In the rows, zero is written as 128.
One turn moves every row onto another: examples first, then more rows asked:
kedu: 125 102 126 101 146 136 114 121 135 117 136 103 111 109 148 102 136 142 129 110 115 126 131 134 121 130
liris: 120 112 128  96 152 129 128 116 133 118 137 104 116  99 136 103 127 127 127 102 116 111 126 129 132 126
sibu: 125 136 149 139 107 113 127 109 141 127 135 133 150 141 134 162 131 142 139 137 114 127 134  98 121 133
reni: 125 142 146 141 119 101 135 138 121 125 134 146 143 135 127 150 133 137 141 162 117 135 138 106 121 124
Duv: 117 139 138 152  95 117 122 121 133 127 129 140 146 128 126 144 133 134 145 156 128 146 139 123 127 128
Muz: 125 115 132 101 153 136 126 118 136 114 139 105 113 117 147 105 126 140 127  98 118 109 137 127 122 132
Didon: 119 125 138 140 103 106 115 120 142 130 136 138 140 137 125 149 124 151 137 150 107 144 130 108 129 139
Labe: 119 136 152 130 111  92 136 122 139 120 130 136 142 134 126 156 124 135 132 155 110 114 148 100 128 132
Bufub: 127 136 148 141 106 116 132 115 136 126 130 131 154 140 139 162 137 143 136 146 113 130 141 105 123 127
pinag: 120 112 128 103 145 135 127 112 124 121 137 102 121  98 138 102 132 129 132  96 120 118 120 136 130 126
fon: 119 111 135 100 160 119 136 127 129 113 134  99 106 103 136 125 132 118 126 121 117 101 142 153 121 139
zige: 116 128 148 137  92 108 124 112 155 116 127 132 142 127 121 148 123 134 136 152 115 133 149 114 137 129
Tol: 121 126 138 139 105 106 122 128 138 129 131 137 142 138 130 149 128 151 133 161 105 144 138 111 130 133
leva: 118 119 130 105 161 128 135 126 138 112 136 103 105 109 135 118 122 123 123 113 120 100 146 151 124 141
Givef: 122 121 126  97 160 132 134 120 136 116 137 106 115  99 138 109 129 118 125 106 123 105 130 130 128 125
fofir: 120 149 150 144 107 111 137 120 142 116 129 139 144 126 123 156 131 116 142 155 130 123 150 116 125 123
beke: 123 120 131 104 154 141 130 117 146 110 136 103 111 112 142 113 126 126 125 103 124 105 145 140 124 133
kezaz: 112 135 141 141 107  94 129 134 137 122 129 143 133 125 114 147 122 129 137 170 118 133 146 123 132 135
giz: 117 113 132 113 152 124 128 134 109 117 136 108 107  96 130 106 137 120 140 122 127 124 130 162 119 131
fifak: 120 122 120 102 162 134 134 126 137 118 136 107 110  96 134 112 128 113 125 114 125 108 132 143 129 130
dumi: 118 124 116 112 159 134 134 127 114 129 136 106 116  98 138 114 134 120 130 113 127 114 121 154 123 136
pafu: 118 131 151 139  99 112 125 106 160 117 133 130 142 129 118 160 123 129 139 143 116 132 144 115 133 132
tezu: 121 148 154 143 116 106 139 121 137 117 135 140 141 128 115 163 129 114 146 150 128 123 142 114 121 127
Fug: 123 111 133 101 151 137 129 116 146 110 133  96 111 104 142 123 135 119 126 112 121 107 145 148 121 133
lepez: 126 111 129 110 146 141 117 124 118 119 138 108 116 106 148  99 144 136 140 107 127 131 126 138 115 123
bebob: 121 117 132 116 147 137 124 123 109 120 139 110 117 111 142  96 133 139 140  98 127 125 125 143 118 129
pelaf: 118 133 154 131 116  91 135 120 145 119 135 135 137 132 115 163 119 130 136 151 108 118 142 106 129 138
zam: 117 133 149 141 109  98 132 134 137 116 131 143 136 124 111 146 124 128 141 167 115 140 145 122 134 125
Neguz: 122 140 138 152 104 121 120 120 135 129 136 143 144 132 125 149 133 135 149 148 127 149 130 116 121 129
zakup: 124 139 149 141  99 115 129 110 135 125 130 133 154 137 138 153 136 140 140 141 120 127 141 100 122 125
Tibo: 121 146 142 145 114 101 135 132 117 130 131 144 145 135 131 152 134 135 141 159 123 127 137 109 117 131
fili: 118 127 131 113 164 128 141 130 118 117 136 106 109 108 135 120 128 118 130 113 128 100 140 157 117 140
moko: 119 130 158 131 111  93 139 122 136 119 130 131 144 134 122 161 126 136 133 155 104 121 146 109 131 132
vulig: 119 128 151 140  96 113 129 111 152 117 127 128 146 129 123 158 128 134 135 152 111 136 148 121 136 129
Potu: 122 109 130 108 144 138 118 120 128 116 139 108 112 112 141  93 127 144 133  99 120 124 130 136 124 130
neto: 124 140 140 150 104 122 125 127 137 124 131 142 146 131 128 147 136 135 143 158 125 150 140 118 125 121
masas: 115 122 129 120 155 129 134 131 110 119 137 108 109 103 129 109 128 122 136 113 129 116 134 166 121 139
Funo: 115 115 117 111 151 131 128 123 112 130 136 104 117  98 136 108 132 128 130 109 121 121 118 154 128 137
lume: 114 137 144 145 112  98 127 131 138 121 136 146 131 124 107 150 121 124 144 163 121 140 138 125 129 134
vepes: 122 144 159 142 109 108 142 121 134 114 130 137 148 127 120 159 133 119 145 153 123 127 148 116 127 119
Zutav: 118 123 115 105 165 129 136 132 124 126 136 108 111  99 136 115 129 118 124 118 123 108 127 148 125 136
Sero: 121 143 141 145 120  99 129 135 120 131 138 148 139 136 123 152 129 137 145 156 119 135 128 108 117 133
duz: 128 109 131  97 154 136 126 117 139 115 135  98 115 112 154 117 139 134 125 106 116 107 137 129 116 130
nipul: 117 126 140 138 100  98 121 124 131 131 131 137 142 136 129 144 126 152 135 156 107 137 135 107 129 136
zon: 117 117 130 116 154 124 129 133 101 123 139 110 111 108 135 100 128 136 138 109 123 120 125 154 119 138
duve: 122 111 130 109 155 123 124 135 102 122 139 111 111 105 141 100 140 135 140 115 122 125 123 143 113 129
giduz: 119 113 124 106 149 130 128 118 111 129 137 102 121 101 140 105 133 133 132 100 118 117 115 140 127 132
Zed: 120 121 137 109 160 124 139 129 112 115 135 104 111 100 135 121 140 112 137 118 128 106 137 157 114 132

fili -> leva
Zed -> fon
Now find these:
Tibo -> kezaz
lume -> tezu
Tol -> neto
pinag -> giduz

One turn moves every row onto another: examples first, then more rows asked:
meka: 111 100 159 132 117 114 137  84 116 144 122 176 131 122 126 106 124  98 116 165 130 128
Ponov: 147 127 151 154 132 122 144 122 129 129 124 155  90 116 140  91 152  92 118 146 148 108
Kuf: 103 106 162 132 118 122 128  97 127 151 126 172 142 127 124  98 134 113 112 168 133 129
zugon: 113  97 158 132 116 111 136  88 121 155 121 171 136 120 126 109 126  96 113 158 132 130
vina: 146 132 145 133 128 130 132 136  87 150 143 123 113  95 120 116 127 111 114 141 151  93
zezak: 138 133 141 135 113 132 137 102 103 126 144 175  77 135 121 108 131 104 136 155 142 111
virak: 166 127 156 126 130 109 116 135 136 150 168 137 112 122 130 120 132 125 124 162 133 104
guvud: 133 145 158 125 137 113 122 118 113 145 152 116 102 121 129 129 117 125 112 158 137  92
gon: 103 106 163 130 116 118 126  99 129 151 126 173 138 125 125 100 135 111 110 166 132 127
Kita: 160 127 148 136 122 131 122 139  97 127 144 152  86 103 134 104 138  99 120 160 143  95
seda: 101 108 163 130 116 119 127  95 125 149 126 173 140 126 124 100 131 113 112 169 130 127
Zava: 124 131 170 139 122 113 120 108  90 129 128 149 101  95 141 122 127 144 122 170 153  94
Nize: 153 140 151 139 146 136 128 125 124 136 153 132  96 133 133 103 125 113 126 180 146 103
Rab: 160 118 136 130 108 120 141 112 114 151 168 165 124 126 103 114 131 127 145 138 140 122
gubo: 119  98 156 133 118 115 138  87 119 151 127 174 141 122 124 104 125 100 120 164 132 132
saf: 152 109 170 139 117 109 117 134 119 160 135 156 117  91 145 122 146 138 121 156 160 107
kip: 127 136 145 146 136 112 156 105 106 143 135 122 132 107 115 108 127 124 119 129 147 103
lidas: 153 120 160 153 133 138 134 120 104 140 137 153 124 102 136  96 132 141 139 181 167 110
Gakot: 125 131 143 127 113 121 140 111 106 168 136 145  98 120 117 134 133 108 116 120 153 109
Popof: 155 120 153 137 114  88 133 111 122 114 157 163 119 107 123 106 141 130 132 142 117 104
netod: 166 122 145 128 117 116 122 134  92 127 165 146 118  96 117 112 129 126 129 153 130  97

guvud -> virak
gubo -> meka
gon -> Kuf
Now find these:
Rab -> zezak
vina -> netod
Zava -> saf
kip -> Popof

One turn moves every row onto another: examples first, then more rows asked:
zugo: 133 121 136 127 134 144 136 157 155  93 111  99 111 157  95 134 125 178 121  84 128 111
sural: 143 112 113 129 148 146 159 162 125  90 116 123 118 147 104 138 131 168 116 103 153 108
Pek: 140 117 150 151 149 118 127 148 140 101 100 112 122 128  98 162 145 154 116  73 147 101
diruf: 110 127 130 122 142  79 144 158 128 101 123 140 128 116 111 150 123 187 111 103 154 125
Mak: 133 109 138 122 160 118 109 145 145  95  97 142 109 106  92 162 135 149 118  87 151 103
reva: 126 117 129  98 141 142 128 164 158  82 108 132  93 143  90 138 121 166 123  81 132 125
duvo: 124 105 137 144 163 120 115 145 140 105 100 117 115 110 102 163 144 154 122  85 160  96
dum: 106 124 146 125 147  78 148 162 124 100 125 141 119 121  96 148 125 193 118  91 147 121
sive: 132 105 114 126 166 138 149 160 116  98 116 113 104 137  95 143 126 172 108 116 147 107
popa:  97 124 132  95 143 105 114 144 158  81 117 119 123 145 112 153 149 161 129  89 154 118
Zer: 119 124 138 113 143 130 129 165 108 137 119 156 125 120  86 154 130 158 132  77 156  99
vep:  91 121 128 130 142 131 102 151 155 119 132 113 111 155  87 139 124 151 107 113 137 124
tuluf:  91 120 148 144 145  94 140 166 146 129 120 125 102 154 104 146 120 151 106  85 134  97
kule: 119 121 139 123 155 119 128 163 100 148 121 133 114 120  85 155 127 163 122  87 147 101
Naf: 112 126 128 117 146 122 108 191 138 133 113 161 137 142  91 157 145 169 122  94 158 108
sibov: 106 120 126 136 135 132 110 150 169 118 134 121 114 163  94 123 125 154 123 106 143 116
kiv: 110 121 127 131 156 122 156 172 138 101 116 142 108 138 100 110 127 180 150  92 153 126
bes: 142 129 130 128 145 113 134 161 110 151 121 129 121 128 101 148 124 159 118  90 146 106
nagog: 105 120 138 129 158 116 107 190 129 142 116 142 128 143  82 157 145 180 121  97 151 100
vabal: 149 121 151 130 146 115 121 149 145  91  98 136 116 124  87 161 136 148 112  76 138 107
kedek: 128 126 134 135 156 103 115 191 135 148 117 133 122 151  92 149 140 178 115  98 143 109
Zesob: 135 132 125 123 144 109 116 193 144 138 115 152 131 150 101 149 141 166 116  95 150 117
nago: 118 104 126 113 165 146 147 165 111  87 115 131 101 134  77 150 128 171 111 106 145 107
Sivu:  96 106 115 102 157 148 116 160 147  91 107 117  95 124 100 152 126 166 119  96 150 121
liv: 105 132 134 125 130  97 135 164 154 120 115 142 116 150 113 150 114 138  94  95 134 108
Sak:  96 118 133 130 135 136 116 161 166 110 134 135 104 164  89 129 132 147 129  85 147 125
Sivi: 107 122 147 110 152  92 119 142 154  91 121 100 112 155  99 143 143 176 129  91 136 109
Sud: 129 111 125 116 147 154 156 167 120  79 115 140 115 145  85 145 133 166 119  93 151 108
rone: 101 123 148 130 138  91 148 158 127  96 125 146 135 124  96 145 131 198 128  88 155 108
Pefik: 106 127 131 126 134  92 144 154 131  98 123 144 145 119 112 146 129 192 122 100 162 112
Zeren: 117 129 127 127 150 126 138 153 135 104 113 132 133 133  90 111 114 191 133 125 138 109
mivo:  81 118 135 124 142 134 109 162 153 111 131 127 101 156  82 145 131 145 113  93 142 133
subu:  96 139 129 121 146 130 137 162 116  99 108 121 139 129  88 142 120 177 107 122 134 133
tel:  73 111 145 136 145 111 128 158 149 124 119 141 114 143  99 144 122 157 121  91 149  76
tevem: 142 132 128 118 133 125 135 163 118 139 119 152 131 128 102 147 127 153 127  81 154 105
Kudi:  89 120 145 105 149 106 112 140 149  85 119 106 125 148  98 153 149 174 131  92 147 104
pab:  89 130 129 125 152 126 155 181 119  96 111 131 114 134  98 141 132 166 123  89 150 150
Rali:  87 124 132 117 131 115 122 155 157 115 114 158 129 139 108 148 116 144 109 101 148  88
ruzi: 103 111 122 131 149 150 124 154 143 102 110  84 113 139 104 148 131 179 118  98 146 107
gidub: 115 125 135 100 147  91 121 146 162  86 119 113 110 152 112 144 143 163 127  89 144 122

duvo -> Mak
Sak -> sibov
Now find these:
nagog -> Naf
Sud -> sural
tel -> Rali
Zer -> tevem
Pefik -> diruf
kiv -> Zeren
Sivu -> reva
gidub -> Sivi

One turn moves every row onto another: examples first, then more rows asked:
vimad: 114 137 149 163  98 137 117 156  90 112 150 155 139 130 128 133 132 117 165 160 138 117 140 124 139 129 106
Pok: 140 137 153 154 153 147  95 144 136 130 143 137 136 148 141  98  79 124 135 134 161 111 141 112 122 120 126
fibo: 123 126 164 165  99 144 104 148 107 100 153 152 141 116 134 135 127 125 167 143 141 114 137 146 127 119 104
vup: 108 143 142 136 103 141 118 151  93 125 143 156 146 127 123 133 126 121 160 151 128 123 140 125 134 120  90
dav: 131 142 136 144 145 149 105 149 127 139 140 144 132 160 135 102  88 109 137 138 155 104 141 111 129 114 137
donop: 150 116 129 144 151 172  88 129 135 124 110 142  98 141 116  98 109 122 152 153 149 126 123 113 134 133 107
mol: 155 129 109 149 138 165 113 136 126 119 125 156 110 144 122 116  93 127 153 159 141 132 135  87 118 147 115
reda: 118 133 160 141 104 146 103 139 108 110 148 153 146 111 128 136 117 130 159 135 127 119 131 146 120 114  88
vuku: 147 113 125 137 150 179  91 132 135 120 114 145  97 141 118 100 115 109 150 144 141 119 125 125 128 122 117
Buza: 120 140 156 152  99 144 123 154  91 123 143 150 146 133 133 130 123 119 166 157 126 122 145 117 142 131  90
mok: 145 135 149 141 126 163 101 146 132 120 109 149 106 150 118 126 107 106 124 164 144 121 135  97 140 153 134
zuv: 153 126 159 143 138 170  90 140 138 102 121 145 104 136 126 124 103 107 113 148 137 118 132 114 116 145 134
Febe: 128 128 168 148  99 156 111 146 105 106 150 148 147 118 141 132 122 119 165 136 121 115 143 148 125 116  95
zuze: 131 138 166 167 111 143 108 137  86 112 157 148 135 121 136 125 111 123 149 151 112 113 126 121 119 134  87
Raf: 153 119 109 130 124 181 116 145 145 114 120 157 118 141 125 124 104 119 170 143 148 129 146 118 123 126 130
Fek: 122 133 159 178 114 135 104 146  88 102 161 151 133 118 132 128 122 125 148 154 132 118 130 123 118 132  99
zumaf: 148 123 160 130 125 175  98 151 151 107 107 144 116 140 126 130 112 108 134 148 152 125 148 123 136 138 137
Zub: 118 142 154 154 118 135 106 139  89 114 154 152 140 116 128 128 113 130 142 149 122 126 128 119 115 129  78
Kupav: 165 118 124 148 134 175  97 124 143 104 131 156 108 127 126 120  88 131 153 138 137 120 124 120 102 133 121
gefor: 137 136 150 143 135 150  96 141 143 138 134 142 136 152 134 105  81 120 149 132 163  99 134 126 135 112 134
dul: 145 114 124 136 155 177  97 140 136 120 112 142 104 143 122  97 117 114 153 149 148 134 139 116 130 126 111

Fek -> fibo
Kupav -> Raf
dul -> donop
Now find these:
zuze -> Febe
dav -> Pok
mok -> zuv
vup -> Zub

